128 stands for zero in the data rows.
Some points, one per row:
tensor([143, 109, 151, 132, 113, 139, 148, 143, 169, 147, 151, 154, 133, 198,
        111, 139, 107, 132, 144, 106])
tensor([121,  69, 141, 134, 130, 155, 108, 128, 114, 159, 135, 130, 171, 139,
        115, 152, 139, 128, 109,  82])
tensor([187,  81, 137, 117, 149,  42, 154, 146, 164, 158, 164, 149, 149, 152,
        167, 137, 101, 153, 172,  67])
tensor([100, 153, 139, 136,  88,  89,  56, 155,  63,  97,  74, 171,  73,  95,
        118, 109, 169, 147,  31, 132])
tensor([ 78, 118, 106, 179,  67, 146,  81,  42, 161, 181, 115, 160, 112, 158,
        120, 167, 242, 184, 121, 127])
tensor([165, 146, 152,  93, 133, 118,  99, 136,  95, 132, 123, 149, 106, 127,
        154, 127, 140,  55, 132,  83])
tensor([160, 124, 170,  83, 141, 140,  81, 150, 133,  84, 108, 144, 135, 124,
         88, 214, 162, 112, 101,  98])
tensor([178, 121, 151, 109,  76, 165, 109, 152, 148, 185, 183, 171, 175, 110,
        143,  99, 117, 133, 163,  56])
tensor([157,  78, 141, 131, 137,  82, 138, 131, 146, 142, 133, 128, 145, 135,
        148, 119,  69, 137, 220,  70])
tensor([149,  50, 137, 160, 130, 149, 174, 123, 136, 121, 165, 124, 226, 176,
         87, 133, 113, 129, 133, 113])
tensor([126,  80, 177, 105, 205,  89, 104,  95, 119, 146, 117, 111,  86, 102,
        155, 112, 163, 117, 143,  92])
tensor([121, 109, 123, 111, 142, 128, 131, 159, 147, 125, 147, 142, 142, 136,
        124, 117, 131, 123, 114, 158])
tensor([122, 133,  92, 136, 111, 153, 147, 119, 104, 159,  86,  80, 140, 160,
        186, 135, 160, 165,  41, 220])
tensor([121, 133,  98, 134,  59, 190, 162,  99, 167, 134, 158, 175,  99, 166,
         72, 121, 101, 128, 135, 167])
tensor([120, 131, 153, 135, 126, 151, 141, 145, 101,  91, 119, 188, 115, 142,
         91, 136, 172, 181,  97,  95])
tensor([113, 150, 143,  95, 143, 139, 106, 153, 113, 118, 103, 139, 125, 112,
        126,  97, 211, 155,  83, 135])
tensor([136, 133, 141, 144, 109, 101,  83, 132, 133, 106, 163, 156, 104, 140,
        140, 145, 117, 140, 141, 117])
tensor([147, 136, 141, 127, 102, 128, 114, 204, 138, 133, 196, 145, 107, 127,
        112, 127, 146, 156, 136, 113])
tensor([ 54, 124,  71,  98, 115, 177, 124, 108,  91, 110, 126, 135,  95, 108,
         89, 134, 140, 126, 104, 153])
Then 31 other points, each followed by its number:
tensor([134, 147,  87, 103, 204,  75, 132, 151, 174,  57, 110,  33, 178,  66,
        154, 138, 124, 132, 177, 197]) 0
tensor([187, 140, 155,  85, 157,  82,  82, 188, 116, 100, 135, 144, 131,   0,
        128, 122, 117, 158, 128, 119]) 1
tensor([130, 119, 123, 236, 104,  90, 159, 101, 158, 118, 149, 147, 120, 131,
        100, 147, 110, 104, 122, 110]) 2
tensor([123, 139, 158,  99, 145, 110, 108, 117, 112, 136, 111, 135,  93, 134,
        178,  91, 135, 103, 133,  50]) 3
tensor([  0,  83, 105, 127, 121, 140, 110, 122, 116, 123, 118, 168,  71, 126,
         87, 125, 165, 126, 147,  62]) 4
tensor([122, 189, 167, 132, 133,  90,  94, 185, 129,  79,  97, 103, 116,  95,
        160, 123, 168,  93, 118,  90]) 5
tensor([144, 126, 151, 103,  96, 110, 121, 147, 131,  84, 150, 154, 209, 145,
        100, 190, 153, 102, 112,  98]) 6
tensor([143, 110, 132,  96, 136,  95, 107, 171, 178, 169, 203, 170, 154, 132,
        142,  96,  95,  75, 136,   1]) 7
tensor([130, 145,  95, 108, 187, 133, 139,  99, 132, 128,  16, 108, 161, 123,
        158, 132,  94, 163, 163, 185]) 8
tensor([ 75, 164, 137, 126, 103, 139, 118, 138, 141, 121, 112, 155,  80, 172,
        155, 160, 156, 121, 119, 107]) 9
tensor([ 87, 190, 145,  92, 152,  96,   8, 133, 117, 113, 144, 174, 103, 110,
        196, 123, 214,  89,  56, 114]) 10
tensor([111, 149, 107, 167, 118, 135, 202, 120, 107, 166, 228, 128, 136, 126,
        189, 120,  74, 137, 125, 141]) 11
tensor([126, 169, 127, 102, 155,  95, 102, 137, 165, 125, 125, 142, 130,  18,
        177, 132, 120, 119, 114,  93]) 12
tensor([148, 140, 123, 113, 155,  90, 104, 149, 127, 163, 114, 138, 199, 122,
        193, 134, 141, 145, 150, 120]) 13
tensor([130, 144, 100, 138, 177,  80,  58, 188, 178, 126, 162, 157, 129,  96,
        171,  74, 117, 102, 150, 135]) 14
tensor([183,  89, 157, 116,  62,  76, 107, 132, 114, 115, 149, 132, 155, 149,
        141,  97, 142,  99, 134,  83]) 15
tensor([122, 181,  67, 162,  70, 154, 153, 108, 157, 213, 142, 137, 130, 150,
         90, 141, 102, 117, 118, 174]) 16
tensor([203,  84, 111, 133,   0,  85, 142, 165,  81, 168, 160, 105, 163, 148,
        155,  32, 106, 146, 161,  93]) 17
tensor([129, 115, 170,  82, 154,  80, 112, 137, 129, 139, 105, 130, 110, 100,
        153, 120, 128, 133, 148,  94]) 18
tensor([199, 126, 113, 111, 125, 150, 157,  95, 135, 135, 151, 122, 142, 170,
        128, 107,  63, 125, 133, 149]) 19
tensor([131, 133, 196,  85, 180,  90,  41, 133,  89,  79, 110, 153, 194,  80,
        146,  86, 127, 134, 118, 125]) 20
tensor([111, 156, 110, 116, 113, 139, 126, 118, 115, 114,  88,  87, 113, 115,
        115, 139, 187, 135, 111, 158]) 21
tensor([122, 140, 141, 137,  86, 159, 114, 114,  83, 101, 113, 115, 117, 144,
         94, 109, 167, 106,  94,  94]) 22
tensor([ 99, 165,  65, 144,  95, 177, 188, 103, 138, 142, 116, 124,  98, 134,
        149, 113,  91, 131, 168, 226]) 23
tensor([109, 109, 103, 135,  74, 146, 100, 113, 158, 148, 151, 112, 112, 151,
        138, 178, 112, 120, 131, 103]) 24
tensor([ 52, 139, 107, 169,  90, 178, 163,  93, 146, 149, 123, 131, 140, 208,
         95, 114, 123, 122, 117, 218]) 25
tensor([151, 155, 137, 132, 143, 165,  46, 160, 143, 137, 138, 143,  95,  65,
        118,  86, 128,  89, 125, 146]) 26
tensor([148, 133,  91, 103, 143, 104,  91, 131, 143, 141, 187, 134, 133, 100,
        176,   0, 113, 129, 155,  98]) 27
tensor([113, 135, 123, 178, 113, 148, 212,  66, 124, 167,  96,  79, 138, 137,
        121, 161, 110, 168, 128, 129]) 28
tensor([128, 148, 132,  94, 197, 109, 120,  83,  83,  64,  61,  71, 113, 110,
        138, 157, 169, 162, 143,  61]) 29
tensor([118,  58, 191,  94, 127, 161, 120, 128, 104,  99, 100, 125, 126, 122,
         59, 145, 156, 141,  79,  77]) 30
Which three of these numbered points are nearest to each point below, looking only along the 4 directions in which the first points spread most? Their numbers follow each, nearest first.
tensor([107, 163, 121, 156, 110, 225, 171,  80, 108, 149, 116, 120, 140, 135,
        156, 142,  77, 125, 148, 209]) > 23 25 16
tensor([149, 138, 161, 131, 123, 132, 126, 149, 139, 110, 139, 181, 126, 124,
        100, 116, 107, 106, 136, 125]) > 6 26 30
tensor([126, 147, 106, 133, 138, 165,  91, 185, 119,  83, 113, 131,  76,  84,
        116, 128, 147, 125,  90, 134]) > 26 22 30
tensor([ 99, 132, 118, 123, 153, 116, 196, 116, 127, 105, 117,  95, 122, 139,
        143, 143, 145, 131, 143, 162]) > 8 28 11
tensor([159,  98, 144, 163, 101, 194, 221,  78, 100, 107,  58,  94, 128, 182,
         48, 136, 111, 109,  94, 190]) > 23 25 16
tensor([114, 126, 117, 129, 105, 164, 165,  96,  81, 144, 134, 119, 119, 129,
         72, 111, 173, 141,  96, 111]) > 22 9 21
tensor([105,  81, 123, 172, 118, 143, 129, 109,  98, 105,  82,  91, 119, 135,
         80,  97, 168, 126, 105, 138]) > 21 22 9
tensor([127,  79,  94, 170,  65, 188, 199,   1, 144, 204, 142, 140, 107, 165,
         24, 127, 112, 106, 126, 134]) > 16 25 23
tensor([166, 143, 149, 123, 121, 125, 100, 147, 154, 172, 200, 168, 170, 179,
        168, 109,  51, 102, 109,  98]) > 17 15 6
tensor([ 88, 131,  65, 122, 138, 139, 113, 108, 140, 100, 104, 121, 106, 106,
         99, 111, 172, 145, 113, 161]) > 21 22 9
tensor([103, 154,  75, 173, 119, 146, 113, 138, 128, 150, 152, 103, 137, 108,
        180, 131, 109, 141, 129, 252]) > 23 28 21
tensor([109, 148, 142, 104, 163,  68,  79, 149, 139, 129, 153, 157, 128,  87,
        194, 101, 133, 125, 145,  94]) > 3 18 12
tensor([148, 149, 135, 141,  81, 128, 173, 126, 139, 162, 151, 112, 127, 151,
        124, 151, 120, 105, 126,  70]) > 2 17 24
tensor([139, 110, 129, 148, 140, 142, 169, 101, 115, 118, 141, 133, 115, 101,
         95, 152, 122, 169, 103, 167]) > 22 21 23
tensor([163, 152, 146, 139,  80, 110, 145, 136, 124, 132, 178, 152, 143, 152,
        126,  73, 120,  92, 124,  91]) > 6 15 17
tensor([ 90, 121, 132, 102, 181,  99, 156, 137, 149, 150,  99,  55, 149,  97,
        167, 176, 120, 137, 184, 124]) > 13 8 0
